128 stands for zero in the data rows.
Each pair is two rows. How far apart are they, by a hidden measure? 0 means very close, and 20 very far. Two or three weighted sums of its numbers give each row a place; it is the straight-line distance between the places.
tensor([170, 130, 134, 162, 138, 120, 137, 114, 092, 166])
tensor([132, 143, 112, 125, 097, 124, 118, 128, 134, 135]) >> 3
tensor([126, 127, 156, 106, 116, 120, 117, 138, 156, 125])
tensor([145, 163, 134, 114, 103, 113, 141, 120, 125, 125]) >> 7
tensor([140, 142, 119, 156, 138, 114, 149, 129, 119, 164])
tensor([084, 100, 144, 094, 122, 161, 106, 134, 153, 099]) >> 5
tensor([114, 135, 128, 103, 115, 137, 119, 139, 141, 129])
tensor([122, 120, 123, 118, 126, 140, 104, 128, 121, 131]) >> 3
tensor([148, 110, 177, 107, 117, 127, 100, 136, 115, 074])
tensor([218, 085, 115, 155, 155, 180, 151, 137, 070, 171]) >> 11
tensor([142, 122, 120, 127, 133, 139, 097, 124, 109, 141])
tensor([113, 085, 160, 088, 129, 157, 113, 151, 134, 112]) >> 5
tensor([123, 144, 150, 148, 121, 083, 128, 102, 092, 095])
tensor([095, 136, 112, 145, 133, 101, 085, 074, 035, 055]) >> 6
tensor([124, 141, 116, 126, 116, 123, 117, 129, 152, 140])
tensor([135, 160, 087, 140, 124, 134, 099, 114, 098, 083]) >> 7
tensor([146, 104, 114, 165, 152, 123, 119, 140, 087, 160])
tensor([123, 153, 123, 107, 114, 103, 108, 117, 130, 091]) >> 1
tensor([143, 132, 118, 139, 138, 124, 123, 123, 114, 158])
tensor([171, 104, 107, 174, 176, 132, 122, 107, 078, 139]) >> 8
tensor([136, 150, 117, 144, 133, 115, 132, 118, 132, 158])
tensor([109, 139, 077, 136, 146, 109, 111, 109, 130, 071]) >> 7
tensor([186, 081, 153, 144, 168, 127, 130, 143, 093, 110])
tensor([159, 121, 161, 128, 122, 128, 122, 147, 120, 141]) >> 7
tensor([128, 131, 123, 125, 122, 123, 116, 125, 128, 136])
tensor([136, 110, 141, 111, 081, 108, 140, 136, 162, 115]) >> 4
tensor([144, 145, 136, 147, 132, 113, 136, 124, 130, 170])
tensor([118, 134, 110, 131, 128, 119, 159, 127, 143, 151]) >> 4
tensor([090, 145, 121, 115, 136, 129, 126, 142, 153, 133])
tensor([125, 142, 146, 127, 117, 104, 125, 117, 124, 123]) >> 7
tensor([105, 096, 125, 102, 133, 162, 109, 127, 121, 104])
tensor([125, 142, 119, 127, 127, 119, 121, 115, 115, 133]) >> 1
tensor([095, 097, 196, 071, 108, 115, 115, 177, 182, 079])
tensor([126, 091, 148, 121, 130, 144, 136, 136, 136, 126]) >> 11
tensor([127, 135, 127, 115, 124, 125, 130, 128, 145, 150])
tensor([065, 129, 114, 114, 136, 129, 161, 128, 139, 151]) >> 3
tensor([053, 015, 110, 123, 169, 114, 184, 155, 103, 080])
tensor([202, 181, 090, 085, 093, 106, 119, 194, 146, 122]) >> 10
tensor([114, 116, 122, 108, 115, 142, 135, 145, 154, 149])
tensor([103, 137, 105, 128, 123, 113, 125, 127, 100, 097]) >> 5
tensor([137, 116, 121, 119, 130, 133, 118, 135, 129, 135])
tensor([140, 142, 111, 130, 111, 130, 132, 128, 143, 133]) >> 2
tensor([120, 156, 102, 113, 110, 101, 143, 118, 145, 086])
tensor([147, 122, 156, 132, 136, 118, 130, 134, 131, 129]) >> 8
tensor([120, 149, 112, 128, 128, 120, 098, 119, 143, 070])
tensor([109, 194, 099, 148, 125, 115, 101, 101, 069, 081]) >> 3
tensor([218, 127, 121, 196, 154, 114, 169, 095, 056, 174])
tensor([126, 104, 118, 127, 137, 130, 128, 141, 140, 154]) >> 14
tensor([108, 147, 133, 057, 085, 173, 158, 158, 210, 152])
tensor([118, 146, 134, 120, 119, 101, 120, 124, 142, 127]) >> 7
tensor([138, 154, 116, 161, 117, 098, 148, 071, 057, 111])
tensor([129, 140, 178, 118, 000, 108, 108, 149, 134, 102]) >> 13
tensor([092, 136, 113, 127, 145, 128, 113, 120, 124, 124])
tensor([194, 120, 185, 135, 129, 146, 121, 150, 110, 129]) >> 6
tensor([120, 146, 114, 117, 114, 108, 116, 135, 154, 142])
tensor([139, 140, 121, 141, 134, 115, 134, 118, 124, 155]) >> 4
tensor([084, 156, 026, 207, 251, 034, 022, 098, 103, 000])
tensor([161, 162, 099, 179, 129, 130, 153, 102, 107, 203]) >> 12
tensor([141, 164, 114, 139, 111, 099, 110, 130, 138, 132])
tensor([124, 149, 111, 149, 134, 100, 131, 103, 114, 123]) >> 5
tensor([121, 147, 110, 153, 126, 099, 123, 106, 098, 115])
tensor([091, 143, 122, 090, 109, 136, 145, 136, 178, 135]) >> 10
tensor([153, 134, 147, 152, 134, 108, 130, 127, 112, 144])
tensor([117, 127, 090, 164, 150, 152, 149, 120, 078, 080]) >> 9
tensor([180, 075, 194, 125, 155, 146, 146, 172, 128, 114])
tensor([103, 083, 123, 100, 133, 171, 108, 139, 132, 130]) >> 8
tensor([103, 121, 123, 145, 095, 152, 121, 136, 152, 126])
tensor([154, 138, 129, 142, 125, 116, 137, 112, 152, 144]) >> 4
tensor([121, 119, 116, 119, 126, 139, 140, 135, 149, 157])
tensor([106, 132, 123, 113, 112, 142, 122, 126, 163, 132]) >> 3
tensor([116, 091, 118, 133, 160, 148, 107, 129, 121, 113])
tensor([048, 089, 152, 066, 114, 168, 097, 151, 166, 093]) >> 10
tensor([117, 128, 115, 117, 133, 133, 112, 129, 133, 140])
tensor([060, 140, 116, 041, 085, 156, 079, 149, 203, 108]) >> 9
tensor([187, 074, 112, 140, 153, 163, 133, 146, 103, 151])
tensor([142, 069, 167, 062, 083, 227, 190, 177, 182, 177]) >> 10
tensor([122, 116, 137, 115, 133, 129, 116, 124, 124, 123])
tensor([173, 132, 118, 162, 130, 122, 161, 087, 071, 180]) >> 11
tensor([129, 158, 117, 153, 127, 121, 129, 137, 131, 146])
tensor([135, 130, 126, 132, 138, 131, 121, 123, 128, 152]) >> 3
tensor([129, 155, 125, 238, 113, 121, 134, 127, 136, 124])
tensor([135, 114, 119, 129, 135, 134, 114, 134, 135, 147]) >> 15
tensor([054, 042, 125, 106, 123, 133, 205, 155, 147, 136])
tensor([107, 111, 111, 123, 125, 139, 132, 138, 145, 137]) >> 4
tensor([077, 125, 086, 149, 145, 136, 166, 116, 151, 091])
tensor([084, 094, 126, 089, 120, 158, 130, 162, 166, 149]) >> 13
tensor([068, 050, 117, 130, 166, 126, 134, 150, 134, 114])
tensor([092, 126, 107, 126, 143, 131, 091, 137, 126, 099]) >> 2
tensor([125, 140, 141, 123, 117, 116, 122, 127, 154, 141])
tensor([093, 123, 109, 124, 140, 128, 136, 132, 147, 134]) >> 2
tensor([110, 129, 091, 127, 125, 154, 128, 147, 130, 135])
tensor([140, 137, 117, 147, 134, 116, 134, 114, 122, 162]) >> 2
tensor([123, 102, 145, 132, 145, 121, 081, 140, 079, 050])
tensor([116, 139, 093, 143, 134, 119, 119, 124, 123, 119]) >> 6
tensor([102, 128, 089, 150, 156, 105, 102, 132, 137, 113])
tensor([109, 136, 103, 115, 135, 146, 124, 131, 137, 159]) >> 6
tensor([163, 176, 119, 144, 111, 102, 131, 112, 255, 119])
tensor([118, 126, 132, 115, 127, 127, 118, 130, 142, 135]) >> 8
tensor([076, 099, 135, 097, 120, 166, 133, 147, 144, 146])
tensor([130, 147, 108, 145, 126, 129, 126, 141, 141, 164]) >> 3
tensor([136, 120, 183, 113, 119, 100, 133, 131, 133, 103])
tensor([137, 156, 168, 137, 118, 103, 137, 121, 141, 151]) >> 3
tensor([124, 144, 255, 140, 130, 145, 107, 128, 113, 131])
tensor([142, 158, 139, 141, 118, 100, 143, 117, 117, 143]) >> 19
tensor([120, 174, 129, 132, 151, 110, 114, 125, 128, 115])
tensor([160, 088, 124, 152, 161, 173, 127, 137, 114, 159]) >> 7
tensor([133, 145, 147, 138, 130, 104, 125, 132, 137, 152])
tensor([181, 141, 137, 158, 148, 102, 172, 103, 103, 164]) >> 11
tensor([133, 132, 129, 136, 114, 119, 119, 112, 117, 141])
tensor([116, 139, 098, 143, 149, 123, 101, 116, 128, 119]) >> 2
tensor([126, 145, 110, 146, 130, 105, 121, 106, 108, 128])
tensor([163, 246, 147, 163, 131, 106, 178, 106, 101, 150]) >> 7
tensor([153, 142, 111, 164, 133, 116, 146, 185, 104, 178])
tensor([119, 127, 111, 137, 141, 122, 118, 130, 139, 145]) >> 3
tensor([143, 140, 126, 148, 132, 113, 145, 117, 123, 175])
tensor([196, 138, 186, 165, 127, 130, 146, 138, 085, 133]) >> 8
tensor([123, 110, 120, 122, 138, 045, 115, 139, 117, 146])
tensor([119, 147, 117, 123, 124, 113, 117, 134, 156, 138]) >> 5
tensor([120, 127, 116, 127, 131, 122, 113, 119, 120, 128])
tensor([149, 118, 192, 090, 095, 133, 255, 136, 098, 083]) >> 7
